[152 151 128 109 122] ans = 151

[[139 122 136 150 120 128]
 [148 123 136 129 131 145]] ans = 122

[149 117 101 113] ans = 117

[134  99 119 143 122 126 136] ans = 99

[[119 125 129 130]
 [154 122 126 123]
 [120 124 123 126]] ans = 125

[[134 141 109 138 118 144 133]
 [142 142 126 130 136 130 133]
 [152 121 113 131 145 127 128]] ans = 141

[145 131 155 143 127] ans = 131

[[132 156 130 134 132 120]
 [129 131 124 131 133 120]
 [130 130 135 118 134 124]] ans = 156
---
121,128,125,131,123,158,141 result: 158
142,110,124,151,135,145 result: 135
142,109,129,122,156 result: 122
111,129,145,112,153,101 result: 153
135,103,125,133,137 result: 133
112,128,136,103,122,122 result: 122
---
[[105 139 149 137 102 140]
 [145 100 126 103 127 104]
 [132 149 117 142 148 149]] -> 148

[[135 100 141 157 139]
 [135 111 127 150 115]
 [147 123 110 114 107]] -> 114

[[140 152 131 115]
 [140 110 142 146]
 [140 133 110 133]] -> 110

[[125 131 126 135 105 118 127]
 [127 132 128 121 128 133 133]
 [155 124 134 124 126 126 107]] -> 126

[[117 145 149 106]
 [109 138 155 101]
 [117 141 144 107]] -> 144

[[121 127 142 126 143 151]
 [111 117 153 129 156 129]
 [119 122 141 129 142 123]] -> 142

[[129 104 122 128]
 [129 104 122 127]
 [129 104 122 128]] -> 122

[[111 140 107 127 130 137]
 [116 145 143 131 110 124]
 [127 153 122 113 131 118]] -> 131
---
[[128 134 120 129]
 [128 148 100 132]] gives 148

[140 124 151 105] gives 124

[[143 152 131 154]
 [144 153 130 153]] gives 153

[121 102 109 124] gives 102

[136 103 131 110] gives 103

[[134 127 141 122]
 [135 128 150 127]] gives 128
---
[[109 136 147 131 137]
 [109 153 120 126 143]]
109

[[127 119 150 147 153]
 [133 154 130 148 109]
 [123 104 126 115 149]]
123

[115 135 155 122 123]
115

[152 105 100 143 157]
152

[[125 129 121 125 108]
 [111 126 122 116 104]
 [101 114 137 124 118]]
101

[[152 138 106 111 151]
 [138 132 136 106 126]
 [108 122 116 120 124]]
108

[147 106 120 134 144]
147

[[138 122 130 135 129]
 [138 151 119 133 141]]
138
---
[[119 128 110 128 134 137 132]
 [145 104 145 136 129 126 145]] => 128

[[132 152 147 151 139]
 [127 149 150 151 140]
 [142 136 109 136 118]] => 152

[132 103 137 101 110 122 135] => 103

[156 125 148 142 146] => 125

[117 101 143 137 129] => 101

[[146 115 138 124 115 119]
 [112 130 157 102 115 128]] => 115

[111 103 117 108 110 131 136] => 103
---
[130 158 150 128 148 134 145]	128, 158

[108 150 112 122 149 113 117]	122, 150

[[117 122 142 127 138 125 138]
 [106 116 157 125 148 120 149]
 [130 130 124 128 124 126 125]]	125, 157

[[133 116 121 107 144 135 123]
 [133 118 131 115 150 136 132]
 [122 131 115 111 107 114 117]]	115, 150

[[121 149 129 130  99]
 [131 153 129 135 135]
 [128 135 120 125 125]]	129, 153

[120 104 142 147 142]	142, 147
---
[[101 113 134 146 120 131 128]
 [154 141 128 139 114 119 128]]
101, 128

[ 98 109 156 122 111 109 104]
98, 104

[152 151 125 115 130 130 157]
152, 157

[[144 129 138 128 108 133]
 [131 134 132 120 115 120]
 [115 127 138 140 149 130]]
144, 130

[116 106 134 121 135 105 125]
116, 125

[134 104 110 115]
134, 115

[132 136 136 133 122 110 154]
132, 154

[[121 122 127 113 133]
 [152 154 109 142 113]]
121, 113
---
[122 134 132 151 118] -> 134

[100 133 123 141 120 135 108] -> 135

[[155 131 115 148 112 139 138]
 [116 120 147 130 135 133 100]
 [116 123 137 117 123 132 134]] -> 148

[[106 129  99 113 156]
 [105 126 132 142 103]
 [137 123 148 130 126]] -> 148

[[104 128 112 147]
 [124 111 117 138]
 [126 128 116 136]] -> 138

[128 127 105 142 124 115] -> 128

[121 120 143 108 155 144] -> 144

[145 116 144 102] -> 144

[[137 124 125 138 126 155 121]
 [134 119 117 134 126 150 112]
 [133 124 124 135 122 146 123]] -> 150
